In the rows, 128 means zero.
One turn sends every row of this set to another row. A few are shown first. Where does it send the rows asked after them?
Q672: [142 129  95 145 136 154 141 133 117 130 111 113 130 148 120 111 137 117
 120  96 142 130 122 104 168 124 158 106 132 135 148]
Q669: [109 108 113 125 136 132 127 131 114 122 122 127 110 165 151 123 144 122
 107 106 148 150 132 124 164 119 151 123 135 127 113]
Q967: [108 118 123 110 133 143 114 140 130 126 103 145 133 161 126 122 139 142
 109 107 138 145 117 112 156 118 137 113 134 124 126]
Q402: [157 128  91 132 170 137 132 143 105 122 114 115 110 150 138 103 136 110
 114 152 142 154 128  89 154 125 141  87 130 112 142]
Q811: [129 127  89 119 115 141 138 141 122 131 122 115 106 135 131 104 142 139
  92 100 155 133 133 101 167 115 116  81 130 130 129]
Q591: [159 126  84 111 143 129 149 138 123 132 128 112 102 157 101 103 122 100
 117 125 148 142 118  96 160 136 141  84 140 138 135]
Q70: [154 108 103 115 171 128 136 142 113 128 127 114 130 115 116 123 137 124
  98 135 137 134 126  91 146 104 115  95 146 110 147]
Q91: [126 124 106 104 141 148 162 129 138 116 104 145 116 151 134 125 156 110
 104 151 129 142 105 103 167 125 149 130 156 143 137]
Q46: [126 122 101 144 142 150 122 130 131 129 136 134  98 148 117 141 144  97
 117 170 120 135 129 110 155 110 145 131 153 109 133]
Q19: [150 126  90 111 110 145 130 143 124 130 110 125 108 177 135 106 153 110
  92 123 116 142 123 119 181 131 124 123 147 145 138]
Q548: [122 118  81 129 124 133 129 145 111  98 118 146  91 167 145 137 135 127
 108 132 119 127 128 113 157 124 120 109 158 127 142]
Q50: [150 109  99 108 139 143 115 143 146 117 135 132  90 144 116 136 159 108
  84 162 120 122 114 109 155 112 114 120 134 119 116]
Q891: [143 109  90 122 128 132 136 135 114 156 129 148 126 132 120 102 141 112
 125 120 143 137 137 107 169 120 110 118 141 108 156]
Q892: [119 137  92 106 134 128 148 132 131 119 126 100  83 157 142 121 155 115
 111 129 119 150 111 107 153 117 149  98 156 129 155]
Q918: [128 130 116 108 130 129  99 148 133 122 124 135 109 167 122 129 143 107
  94 113 136 153 101  97 153 112 141 111 154 134 114]
Q627: [136 105 101 118 157 166  99 130 133 125 124 154 109 153 125 132 152 134
 121 148 138 128 120 102 152 127 123 124 127 117 140]
Q625: [120 104 115 126 142 137 107 144 121 122 130 131 102 150 130 122 136 111
 109 127 128 164 108  98 153 122 158 133 139 150 128]
Q795: [129 116 101 105 156 141 137 130 162 146 111 141 113 142 103 111 156 105
 128 153 122 134 133 103 164 105 118 112 143 107 142]
Q246: [139 117  95  95 139 136 132 108 116 135 117 113 106 171 121 137 162 126
 110 131 127 141 114 129 159 111 117 120 170 118 131]
Q248: [141 100  99 137 128 125 140 140 128 127 132 108  90 120 127 100 143 109
  85 131 146 139 115  91 168 115 132 113 130 153 133]
Q467: [123 100 106 112 131 146 116 148 114 120 127 123  99 144 130 126 151 122
 109 139  96 158 117 125 150 113 145 133 124 129 115]
Q484: [138 100  89 122 158 147 135 150 151 110 118 138  93 155 100 105 131  99
 119 155 126 130 144 104 164 131 126 105 137 141 129]
Q460: [141 119 114 113 165 162 137 144 142 148 115 125 129 146 115 105 146 113
  90 152 146 151 148  93 177 117 128  94 146 120 135]
Q536: [118  97 104 104 130 139 144 136 117 117 128 124 117 131 131 128 152 128
 115 119 114 120 127 111 170 111 114 132 155 150 151]
Q150: [128 130 118 123 132 142 119 133 142 111 111 128 114 157  86 123 143 110
 109 157 142 121 122 109 163 110 117  99 162 114 117]
Q276: [158 132  95 110 138 132 117 130 129 141 119 118 115 123 122 111 155 116
 112 121 130 142  90  82 158 111 123 119 121 136 143]
Q515: [146 107  78 110 151 150 135 151 136 123 136 129  98 167 107 125 141 114
 107 122 125 107 139 113 145 114 127  74 153 117 128]
Q503: [105 104 115 123 133 125 143 134 118 122 123 117 102 149 137 114 151 124
  95 139 129 143 121 124 140  99 152 112 144 130 100]
Q45: [149 125  86 104 128 122 150 143 126 129 128 120 100 131 116 108 136  90
 130 141 118 144 133 106 185 123 114 115 121 120 133]
Q559: [144 108  75 131 158 148 145 126 131 149 122 153 107 164 134 124 158 103
 117 134 133 125 139 114 153 104 141 107 153  97 131]
Q400: [114 119  95 116 144 163 143 125 134 132 114 135 101 151 125 125 152 152
 107 159 136 124 129 112 142 109 133  87 129 111 116]
Q783: [154 105  99 131 150 145 143 148 111 141 124 133 130 132 133 120 130 107
  85 138 138 139 153  96 187 116 115 115 137 126 127]
Q371: [146 138 106 104 141 147 138 153 118 145 130 102 116 150 131 113 141 111
 105 144 123 140 146  94 186 113 121  80 125 112 137]
Q27: [128 117  85 129 142 131 138 120 116 123  95 135 117 147 122 103 143 136
 106 128 138 151 111 105 134 118 125 114 172 145 144]
Q658: [123 130 110  95 127 140 126 141 126 132 104 124 123 144 121 119 153 136
 108 122 105 156 103 118 145 106 140 114 124 120 116]
Q740: [141 120  91 136 119 153 132 145 113 135 124 107 114 113 113 103 160 114
 116 122 108 145 118 110 152 101 139 111 140 115 154]
Q638: [158 104  98 121 173 139 149 136 123 131 115 120 114 136 132 141 152 102
  93 147 127 135 131  96 178  94 130 103 145 101 124]
Q83: [115 114 110 107 126 145 129 145 138 129 129 121 108 161 110 103 140 135
  92 151 119 135 127 117 141 132 126 109 158 148 160]
Q121: [131 122  97 124 163 153 133 164 123 114 129 124 113 140 137 108 136 119
 108 162 117 132 157  94 154 118 124  85 125 121 138]
Q463: [140 125  75 124 138 150 135 122 102 139 125 115 104 133 153 112 156 132
 126 116 135 148 127 108 158 120 133 116 110 125 131]
Q767: [128 123 101 124 145 144 131 127 155 129 129 131  90 171 125 135 140 115
  78 145 161 128 130 104 165 121 137  98 146 125 112]
Q154: [119 114 116 109 112 123 118 156 119 118 122 123 110 145 119 112 149 124
  86 121 122 138 110 111 143  95 126  98 151 132 106]
Q181: [135 136  94 127 127 129 153 132 119 117 120  84 116 129 112 103 147 107
 113 119 126 125 133 118 160 105 127 105 137 138 114]
Q490: [126 107 106 131 148 163 146 134 126  96 129 123 108 156 113 131 144 115
 111 149 143 117 143 133 157 130 149 111 142 115 119]
Q973: [163 116  90 128 174 134 104 142 114 130 122 119 117 165 125 127 133 119
 104 135 129 128 140  99 153 114 111  91 141 107 138]
Q241: [143 105  82 125 138 135 168 142 103 137 134 133 112 127 120 107 138 118
 116 126 140 123 121 101 139 110 144  85 147 118 145]
Q474: [141 140  96 118 135 170 121 142 136 130 124 140 130 159 103 139 145 123
 103 136 121 122 126 123 141 122 138 107 147  98 136]
Q937: [137 136  94 144 128 132 114 138 124 118 125 120 113 128 120 106 144  88
 117 109 146 150 131  95 172 117 123 125 155 133 140]

Q460 goes to Q70
Q248 goes to Q627
Now these:
Q536 goes to Q548
Q515 goes to Q45
Q150 goes to Q740
Q967 goes to Q154

One turn sends every row of this set to another row. A few are shown first. Where does it send the rows asked after them?
Q146: [146 128 108 123 111 113 128 114 130 117 182 138 110 118 163 135 126 123
 136 117 152 136 121 155 130 140 117 135 109 133 105 123]
Q616: [122 117 106  98 127 103 143 115 122 116 151 156 156 149 123 111 138 140
 130 141 147 129 100 135 134 102 128 138  98 135 105 117]
Q20: [159 121  87 116 117 128 128  97 138 150 158 144  96 158 142 128 131 146
 131 125 155 133 118 128 122 122 115 148  95 110 109 107]
Q309: [140 123 115 142 112 122 141  94 127 116 185 144 116 173 153 112 139 129
 114 116 163 139 143 113 128 136 133 133 120 135 103 122]
Q212: [144 120 123 118 122 135 130 100 117  87 168 159 100 158 133 108 114 134
  99 125 142 147 130 117 121 134 126 137  98 133 118 132]
Q753: [136 126 130 108 128 106 109 121 130 134 150 169 147 149 151 131 114 155
 118 131 117 115  98 137 113 113 120 108 108 140 132 129]
Q820: [138 138 103 122  97 134 126 123 144 122 155 133 115 154 155 125 131 143
 111 104 118 148 126 128 114 152 118 131 106 132 128 142]
Q639: [136 116 156 123 116 117 154 125 130 122 128 141 125 160 135 122 121 129
 109 115 129 104 135 137 126 105 117 140 143 141 119 120]
Q453: [120 140  97 105 109 126 143 102 131 112 145 169 129 163 118 127 131 138
 103 113 128 106 115 129 130 121 114 151 120 127 123  98]
Q629: [146 146 109 123 105 128 116 123 140 121 148 135 113 153 153 120 134 139
 111  97 120 157 133 127 117 142 115 135 107 135 132 144]
Q413: [138 135 138 115 117 119 121  94 133 152 143 144 125 142 166 131 108 134
 101 111 116 132 128 141 122  93 124 126 124 130 128 103]
Q249: [145 123 120 111 128 104 143 115 154 143 154 134 130 160 140 114 131 126
 127 132 164 154 122 160 117 123 133 132 108 126 131  94]
Q718: [145 139 139 129 117 136 130  80 145 128 171 140 123 148 176 142 124 146
 115 120 134 132 123 128 109 119 131 149 104 124 117 125]
Q530: [137 123 126 121 119 106 110 108 152 126 149 162 155 160 173 120 116 147
 131 127 136 116  95 123 126 123 111 121  97 134 126 135]
Q996: [150 147 114 106 134 111 129 132 155 127 164 151 106 146 176 131 120 124
 140 118 160 128 104 121 142 126 111 130 119 141 104 125]
Q184: [133 131 112 123 119 134 132 136 135 129 160 129  97 162 165 111 135 132
 122  92 132 149 119 139 123 138 139 152 122 136 106 134]
Q2: [155 116  96 125 114 123 131  91 136 154 160 134  94 152 145 128 134 146
 132 127 150 142 121 126 125 114 114 146  96 118 104 114]
Q555: [126 127 146 110 140 121 150 116 138 123 138 146 130 159 130 109 123 125
 104 106 120 108 128 123 131  97 114 135 141 145 114 108]
Q991: [131 133 119 119  91 137 153 135 134 114 164 159 122 155 138 133 154 125
 115 119 129 128 101 113 133 108 132 142 127 133 117 125]
Q149: [122 125 122 107 148 101 140 110 130 124 148 155 123 130 139 117 115 133
 103 114 149 107 119 129 148  96 105 132 109 129  83 118]
Q49: [147 136 122 117 115 108 123  96 138 116 174 129 124 164 143 113 143 132
 150 128 131 145 114 146 115 130 144 157 116 144 127 108]
Q845: [145 119 141 114 142 115 119 129 117 125 156 154 134 153 137 105 105 120
 105 111 133 115 127 122 100 126 130 110 129 151 115 120]
Q489: [140 105 145 125 139 113 136 134 132 130 171 163 129 172 148 109 111 140
 117 115 140 137 142 135 114 137 135 110 105 129 129 124]
Q449: [144 108 147 112 143 105 133 132 125 127 167 158 129 170 140 113 104 135
 117 113 143 128 134 127 104 134 132 106 118 139 130 127]
Q728: [134 147 106 134 109 124 159 105 139 110 161 149 115 160 147 148 139 148
 131 114 139 130 125 140 150 128 116 145 129 132 134 119]
Q979: [142 124 101 117 115 134 135 111 137 138 149 131  91 166 167 116 126 138
 129 107 144 135 106 133 140 111 133 162 119 118 103 103]
Q130: [130 122 115 113 134 107 121  85 106 132 160 156 103 155 139  99 111 117
 102 117 144 127 140 114 129 130 129 133 128 121  98 112]
Q900: [124 117 103  98 128  89 124 117 124 119 153 161 147 156 119 110 132 141
 125 139 144 124 101 139 139 109 118 123  97 141 106 111]
Q995: [137 117 124 113 121 104 110 112 141 130 155 167 149 152 164 125 117 153
 129 131 129 110  94 126 122 112 115 107 106 135 127 136]
Q429: [133 117 133  99 141 118 138 110 128 110 149 147 114 132 138 112 113 131
 120 129 144 115 131 131 156 110  97 140 113 137  82 129]
Q581: [143 145 113 107 137  95 113 127 129 129 159 155 133 170 138 111 129 129
 128 103 140 150 122 144 116 110 137 130 113 164 126  96]
Q279: [123 118 123 103 140 108 141 109 129 120 143 157 120 133 137 122 114 127
 108 122 150 106 122 132 149 101  95 135 111 130  81 123]
Q258: [144 118 146 136 109 115 153 129 120 120 132 150 114 163 145 121 121 133
 116 119 133 106 138 143 129 102 125 145 140 141 125 128]
Q386: [141 111 147 111 139 113 123 130 118 128 159 155 129 161 147 104 102 125
 108 114 134 122 131 123 100 125 129 107 129 148 119 124]
Q244: [139 129 128 109 131 108 107 119 127 137 155 168 144 145 137 131 110 153
 113 130 115 108 101 138 118 115 123 106 113 136 131 127]
Q353: [145 123 139 143 114 110 111  80 143 132 134 149 106 148 155 118 132 142
 110 139 132 127 120 150 121 118 121 140 117 120 128 138]
Q994: [125 122 148 110 134 120 156 118 132 124 134 148 124 167 130 115 118 127
 107 112 126 109 133 127 129  99 115 140 146 140 115 114]
Q564: [146 117 127  93 130 126 143 109 127 109 159 142 108 133 140 113 106 126
 128 132 143 119 134 131 154 107  95 144 113 137  96 132]
Q52: [151 136  86 130 101 111 126  98 130 132 146 137 112 163 134 127 137 147
 125 126 141 147 125 116 110 140 117 139  97 128 126 133]
Q391: [127 121 111  99 122 106 145 113 124 127 156 151 157 147 122 115 141 124
 137 140 148 133 101 129 131 108 129 151  98 128 105 128]
Q755: [131 132 114 119 113 135 132 132 131 125 154 126 102 157 166 110 129 129
 112  90 130 160 122 134 131 127 142 151 119 128 110 125]
Q953: [146 123 106 121 118 138 142 111 142 136 150 125  93 166 164 120 125 143
 130 103 146 140 109 141 131 107 127 164 114 134 106 103]
Q287: [160 136  89 130 101 115 117 106 136 139 147 143 116 159 131 126 147 143
 122 121 142 141 129 124 106 136 111 136  97 127 129 131]
Q273: [127 118 101 104 128  87 122 113 124 120 155 158 145 156 118 106 124 145
 116 134 144 117 103 139 141 104 122 118 104 139 111 104]
Q109: [134 137 104 109 120 117 103 128 140 133 175 176 122 128 150 129 135 129
 115 101 137 113 116 139 129 124 102 124 106 140  94 123]

Q249 goes to Q353
Q244 goes to Q845
Now these:
Q453 goes to Q109
Q900 goes to Q753
Q449 goes to Q639
Q820 goes to Q184
Q309 goes to Q728
Q755 goes to Q979
Q530 goes to Q489

One turn sends every row of this set to another row. A few are shown first. Where does it send the rows asked after them?
Q421: [122 122 116 134 111 118 153 111 124 117 100 125 104 109 111 117 143 146
 104 121 139 142 135]
Q986: [157 117 123 117 101  98 110 114 114 110 125 142 107 119 122 144 135 127
 117 116 140 119 132]
Q768: [128 117 101  97 114 113 152 124 130 133 108 132 145 112 116 115 112 125
 148 129 139 140 150]
Q938: [134  92 126  98 104  96 136 124 126 112 117 137 142  96 112 125 124 118
 139 115 151 145 124]
Q909: [120 117 112 108 114 138 142 122 126 108 124 134  87 139 122 126 122 130
 127 131 161 139 130]
Q71: [116 112 141 133 142 105 132 119 112 133 103 148 121 111 127 141 139 127
  93 116 141 141 118]
Q862: [113 110 128 104 130 114 106 121 113 104 115 148 134 131 112 125 114 116
 118 110 139 138 104]
Q433: [134 122 151 118 119 112 147 114 118 122 105 112 121  99 126 149 122 112
 116 140 156 124 124]
Q749: [144 136 119 131 114 105 145 112 141 134 105 135 119 118 146 134 137 153
 113 138 133 137 152]
Q989: [128 101 132 120 136  99 104 136 114 103 112 144 143 125 109 127 124 152
 112 112 129 154 147]
Q609: [131 111 113 113 142 132 122 119 128 163 129 135 140 112 123 142 127 132
 133 123 124 142 139]
Q383: [115 125 130 121 139 134 116 110 126 108 125 126 126 118 132 146 161 157
 127 129 132 126 119]
Q929: [139 129 144 118 111 123 116 126 126 104 118 145  96 118 119 138 108 153
 104 134 149 120 142]
Q486: [127 139 124 112 129 107 107 135 121 128 103 126 107 128 118 131 118 138
 132 154 142 172 151]
Q214: [130 109 128 114 116  95 120 105 119 113 121 150 114 128 106 113 145 102
 137 126 134 142 138]
Q978: [132 121 127 116 139 111 136 119 136 122 122 142 157 108 130 116 103 147
 116 107 136 150 148]
Q570: [125 100 110 111 136 131 112 132 116 119 108 145 137 143 105 135 145 133
 145 121 140 121 143]
Q985: [124 116 127 114 131 116 120 139 124 119 121 112 127  85 126 149 149 149
 138 113 140 127 148]
Q884: [112 114 127 127 130 108 111 141 126 121 114 117 127 124 112 117 123 162
 116 133 135 166 114]
Q869: [129 122 142 116 109 102 119 125 119 121 101  99 104 123 124 134 141 131
 131 160 141 139 127]
Q689: [131 128 131 109 119 125 140 128 143 120 119 157 144 141 146 135 105 145
 125 137 147 125 119]
Q987: [126  92 143  94 132 135 112 120 137 121 114 135 131 122 123 146 137 140
 142 148 135 162 152]
Q338: [113 114 138 104 131 128 119 117 134 121 127 137 128 146 137 142 110 118
 124 148 130 150 109]
Q286: [103 116 131  92 122 126 136 137 139 113  99 117 129 128 127 115 106 130
 140 141 146 160 135]
Q773: [149 137 140 123 127 113 142 121 117 135 120 141 143 142 145 141 124 124
 123 118 133 141 152]
Q331: [118 128 123  86 110 138 126 120 136 122 116 141 114  97 134 146 145 144
 145 133 136 119 133]
Q861: [145 122 156 101 124 113 138 121 111 125 113 127 129  96 114 120 112 153
 129 140 157 134 159]

Q773 goes to Q486
Q861 goes to Q909
Now these:
Q987 goes to Q570
Q383 goes to Q985
Q989 goes to Q768
Q862 goes to Q978
Q749 goes to Q869
Q938 goes to Q689
Q929 goes to Q421

